Each row has a name. Each question is about the rows just above it.

[-25 -55 -15 -87 112  57 -53 -20 -90  42  26 -78 -78] = J
[  5 -56  17 -79  38 -65 -44  -8  17 -11  65  -5  29] = D
[  5 -56  17 -79  38 -65 -44  -8   7 -11  65  -5  29] = S
Number of entries in [  5 -56  17 -79  38 -65 -44  -8   7 -11]: : 10
Number of entries in [-25 -55 -15 -87 112  57 -53 -20 -90  42]: : 10

[ 56  37  25 -23 -47  21 -18] : U
[ 56  37  25 -23 -59  21  -5] : G
[ 56  37  25 -23 -47   1 -43] : B
[ 67  97  22 -44 -23 -56 -17] : V
How many entries does [ 56  37  25 -23] have? : 4
How many entries does [ 56  37  25 -23 -47   1 -43] have? : 7

[-12  24  -6 -46  10 -41  21 -35  80 -94  -1 -14  16] = Y
[  3  16 -19  39  45   6   4 -52  16   7 -25  86  31] = C
[-22  -5   4 -43 -31 -61  29 -27  40 -45 -16 -18   1] = H
[-25   0   2 -52 -56 -66  34 -18  37 -27 -18 -20  -9] = X
[-12  24  -6  14  10 -41  21 -35  80 -94  -1 -14  16] = W
[-21 -37   5 -57   4 -47  26  46 -16  10   8 -25 -22] = Z
[  5 -20   4 -32   4  17 -16  68 -43  34  13 -45 -37] = K
[ 25  16   5   3  24  75 -51  41 -51  30  -4 -25 -11] = N
[ 15  -5 -17  43  31  47 -13 -49 -37  30  -7  22  32] = P
Count the entries of [-25   0   2 -52 -56 -66  34 -18  37 -27 -18 -20  -9]: : 13
Count the entries of [  3  16 -19  39  45   6   4 -52  16   7 -25]: : 11
How many entries does [-12  24  -6  14  10 -41  21 -35  80 -94  -1] have? : 11
Number of entries in [-12  24  -6 -46  10 -41  21 -35]: : 8
How many entries does [-12  24  -6  14  10 -41  21 -35  80 -94  -1 -14  16] have? : 13
Number of entries in [-25   0   2 -52 -56 -66  34 -18  37]: : 9

[100 -40  79  60  86]  L
[  97 -105   98   -9  -33]  R
[-76 -51  79  12 -30]  T
[-82 -91  77  -2 -50]  M
[ 90 -38 104 -47 -61]  F
[ 90  97 104 -47 -61]  A
How many entries does [-82 -91  77  -2] have? : 4
How many entries does [100] have? : 1
Number of entries in [-82]: : 1
Count the entries of [ 90  97 104 -47 -61]: : 5
Number of entries in [-76 -51  79  12]: : 4

[  2 -26 -14 -59  36 -54] : nesu
[ 37 -52  63 -38 -25   2] : tumul
[ 14 -39  37 -38 -66  21] : Zep
[ 14 -39  63   5 -46 -35] : vedom
[ 14 -13  63  49 -25 -35] : monu
[-44 -13  12   5 -87 -17] : Rebur
Number of entries in [ 14 -39  37 -38 -66  21]: : 6
How many entries does [-44 -13  12   5 -87] have? : 5

[ -2  26 -71 -24 -97] = zifim
[-33 -72  15  81 -85] = vefev
[ -2 -72  15  81 -85] = ludu
Count the entries of [ -2  26 -71 -24 -97]: : 5
How many entries does [-33 -72  15  81 -85] have? : 5

[-3 18  4  0] = nub
[ 32  38 -56  58] = Fibak
[  7  31 -32  18] = pak
[31 -8 64 -8] = dige
[ 59  29 -53  45] = zivul
[-85 -14  17 -63] = Gak
Number of entries in [31]: : 1
Number of entries in [ 7 31]: : 2
Count the entries of [ 32  38 -56]: : 3
How many entries does [31 -8 64 -8] have? : 4
How many entries does [ 32  38 -56  58] have? : 4
How many entries does [ 59  29 -53  45] have? : 4
Count the entries of [31 -8 64]: : 3

[-20 -52 -32  26]  Mafu
[-16 -53 -15  -8]  duzu
[ 18 -61 -86  -2]  pireb
[  3  65   9 -62]  Muf
[ 0 -2 69 20]  mes
[ 32 -45 -15  61]  puv
[ 14 -15  59   0]  deg
[ 23 -30 -21  75]  gafu
[  2 -65 -13  -8]  pizo
[ 2 23 36 83]  rab
[ 22 -15  -3 -18]  bura
Count the entries of [-20 -52 -32]: : 3
How many entries does [ 22 -15  -3 -18] have? : 4
How many entries does [-16 -53 -15  -8] have? : 4
Number of entries in [-20 -52 -32  26]: : 4
Count the entries of [14]: : 1

[   8  -17   -6   51   20   22    6   20  -84  -46   -3   57   11    2
  -81   43   23   -9   28 -106   23   27   71   95  -19]  katok
[ -5  11   0  51  11   8 -18  25   5 -29  42 -60 -26 -33  48  14  13 -21
 -32 -31 -25  17  33  49   4]  Labu
[ -5  11   0  51  11   8 -18  25   5 -29  42 -60 -26 -33  48  14  13 -21
  -8 -31 -25  17  33  49   4]  Nukur
Count the entries of [ -5  11   0  51  11   8 -18]: : 7
Number of entries in [-5 11  0 51]: : 4
Number of entries in [ -5  11   0  51  11   8 -18  25   5 -29  42 -60 -26 -33]: : 14
Count the entries of [ -5  11   0  51  11   8 -18  25   5 -29  42 -60 -26 -33  48  14  13 -21
  -8 -31 -25  17  33  49   4]: : 25

[-54  30 -13  34  -1  83 -86  55  76 -81  11 -86  40  28] = muzu
[ 72  -8  63 -76 -76  25  48  11  66 -82 -63  64  22  10] = ruda
[-33 -60  72 -61   4  36 -90  92 -44 -48  66  85  27  90] = tas
[  8  57  21 -71 -38  50   7 -42  55 -61 -61  45  35  10] = beva
[-39  28 -69  47  34  40   1 -67  54  31  -6  68  85 -58] = tezer
[ 20  45  18  57 -92  51 -20 -81 -27  16  39  -7  26  10] = Libe
[ 54  41 -41 -27  64  21 -18 -68 -34 -90 -79 -56 -11  45] = bil
[ 35  50 -80  29 -82 -81   4  81  90  71 -56  63  63 -26] = veset
[-12 -76  79  64  77  31  78 -11 -17  14 -18 -54  12 -76] = gaf
[-39  28 -69  47  34  40   1  54  54  31  -6  68  85 -58] = mazim
[-34 -35  56 -76  67  10  39  28  69 -73  -9 -37 -69 -52] = ziti
How many entries does [-34 -35  56 -76  67  10  39  28  69 -73  -9 -37 -69 -52] have? : 14
Number of entries in [-12 -76  79  64]: : 4
How many entries does [-12 -76  79  64  77  31] have? : 6

[  8  12  19   6 -19  29  35 -27 -18  47  51   9  14 -32  12   6   6   3]  Zuduk
[-27  38  17  38  -7  44  87 -45  55  50  15 -24 -25  12  44  16  15   1]  vulud
[-33  -8 -18 -10  36  43  13 -56  68  18 -16  -2  10  34  50  18  15  -8]  serig
[  15  -52  -40   33   -7   37  -47   29  -15 -101    7   45  -13  -15
   23  -29   37   37]  Tur
[  4 -36 -38  33   5 -22   0  37  67  -1 -40  13 -11  18  24 -15   1  27]  lim
[ 20  14  13  15 -28  36  26   2 -30   8  40  22   3 -27  10  -2  10  11]  Dusa
[ 29  11  32 -21   9  45  -1 -46  -7  29  30 -33  14 -28  41  46  -6 -32]  Mepa
[ 14   0 -17   4 -40  24  21  40  11   5 -27  38   0  19   7  16 -26   6]  tokuf
[-31 -46 -69  25  27 -39 -11 -11 -22  -5 -12  86  41   6  -6 -65  41  60]  solu
Number of entries in [  15  -52  -40   33   -7   37  -47   29  -15 -101    7   45  -13  -15
   23  -29]: : 16
Number of entries in [ 15 -52]: : 2
How many entries does [ 8 12 19  6] have? : 4
Number of entries in [  4 -36 -38  33   5 -22   0  37  67  -1 -40]: : 11
Count the entries of [ 14   0 -17   4 -40  24  21]: : 7

[-45 -76 -80  52 -81  65  99 -78 -70  60 105 107  78 -66 -65  41 -40  93
  73 -57  52 -64 104  69  76 -73  96 -67 103 -54 -43 -61  48  87 -67 -75
  86  89 -42 -58  80  82  53 -74 -45 -64 -58 -60  96  99  96  82 -58 -58
  93 -74 107  85 -59 -64 101  94 -66  80] = kebe
[-41 -46 -49  45 -48  55  73 -48 -46  48  69  64  60 -46 -45  41 -33  71
  60 -44  46 -47  73  53  60 -43  69 -50  68 -45 -39 -46  46  71 -47 -47
  68  63 -33 -43  65  63  45 -49 -37 -48 -48 -48  71  69  67  63 -39 -45
  61 -47  74  69 -42 -45  69  64 -49  63] = Gat
[ -8   5   4   7   7   3  -9   3   1   8 -14 -19   7   6  -2  -1  -3  -1
   5  -7   4   0 -23   5  -2   9  -4  14 -28  -4 -10  -3   4   3   0  15
  -1  -2  -3  -8   2   1   7  15  -9   1   3   7 -22  -9  -7   0  -1  10
 -14   7 -17  -1  -2   0  -9 -18   3  -2] = vuna
How many entries does [-41 -46 -49  45 -48  55  73 -48 -46  48  69  64  60 -46 -45  41 -33  71
  60 -44  46 -47  73  53  60 -43  69 -50  68 -45 -39 -46  46  71 -47 -47
  68  63 -33 -43  65  63  45 -49 -37 -48 -48 -48  71  69  67  63 -39 -45
  61 -47  74  69 -42 -45  69  64 -49  63] have? : 64
Count the entries of [ -8   5   4   7   7   3  -9   3   1   8 -14 -19   7   6  -2  -1  -3  -1
   5  -7   4   0 -23   5  -2   9  -4  14 -28  -4 -10  -3   4   3   0  15
  -1  -2  -3  -8   2   1   7  15  -9   1   3   7 -22  -9  -7   0  -1  10
 -14   7 -17  -1  -2   0  -9 -18   3  -2]: : 64
Number of entries in [ -8   5   4   7   7   3  -9   3   1   8 -14 -19   7   6  -2  -1  -3  -1
   5  -7   4   0 -23   5  -2   9  -4  14 -28  -4 -10  -3   4   3   0  15
  -1  -2  -3  -8   2   1]: : 42
Number of entries in [-45 -76 -80  52 -81  65  99 -78 -70  60 105 107  78 -66 -65  41 -40  93
  73]: : 19

[  8 -12  25 -43  59]  dufo
[ 8 12 -5 14  1]  Tero
[  8 -12  25 -43 -25]  Sab
[-61 -31  -1  29  40]  ruk
[ 8 12 -5 14 23]  rusaz
Count the entries of [ 8 12 -5 14  1]: : 5
Count the entries of [-61]: : 1

[ 10   5  -9  -3 -16  16   3   6 -10 -10 -11   5  17 -11  10  -2   3   1
  -4  10   8 -58 -29  -3  -3  -2   0  19  -3   4  -4  -4 -17  10   1   4
   1] : kesip
[  4 -10  -2  -6 -16  -4  -8   3   4  -8 -14   4   4 -13  10 -15  -9   4
   5   4  -7  28 -29   2 -14   2  -6  -3   5   8  12  -7  -8  -7   5   7
   4] : Fofo
[ 10   5  -9  -3 -16  16   3   6 -10 -10 -11   5  17 -11  10  -2   3   1
  -4  10   8 -91 -29   0   0   4   4  14  -8   6 -10  -3 -24   9   0   9
  -2] : Noli
[  4 -10  -2  -6 -16  -4  -8   3   4  -8 -14   4   4 -13  10 -15  -9   4
   5   4  -7  28 -29   2 -14   2  -6  -3   5   8  12  -7  -8  -7  -1   4
  -7] : Gida
[  8  -8 -16 -19 -16  16   0  -5  -9 -20 -10   4  23  -9  16 -12  -6  10
   3   8   1 -84 -29  -3 -12   7 -12  -1  -5   2   4   6 -12   6   8   3
  -4] : dul
[ -7   3  -6  -6 -16  -2  -4   9   2  -4  -8   9   3 -14   8  -6  -5   9
  15  -7   1  17 -29 -12 -10  10  -2   4  -1   3  12  -5  -3  -9   4  -3
  -4] : sapaf
Number of entries in [  4 -10  -2  -6 -16  -4  -8   3   4  -8 -14   4   4 -13  10 -15  -9   4
   5   4  -7  28 -29   2 -14   2  -6  -3   5   8  12  -7  -8  -7   5   7
   4]: : 37
Number of entries in [ 10   5  -9  -3 -16  16   3   6 -10 -10 -11   5  17 -11  10  -2   3   1
  -4  10   8 -58 -29  -3  -3  -2   0  19  -3   4  -4  -4 -17  10]: : 34
How many entries does [  4 -10  -2  -6 -16  -4  -8   3   4  -8 -14   4   4 -13  10 -15  -9   4
   5   4  -7  28 -29   2 -14   2  -6  -3   5   8] have? : 30
How many entries does [ 10   5  -9  -3 -16  16   3   6 -10 -10 -11   5  17 -11  10  -2   3   1
  -4  10   8 -91 -29   0   0   4   4  14  -8   6 -10  -3 -24   9   0   9
  -2] have? : 37
How many entries does [ -7   3  -6  -6 -16  -2  -4   9   2  -4  -8   9   3 -14   8  -6  -5   9
  15  -7   1  17 -29 -12 -10  10  -2   4  -1   3] have? : 30

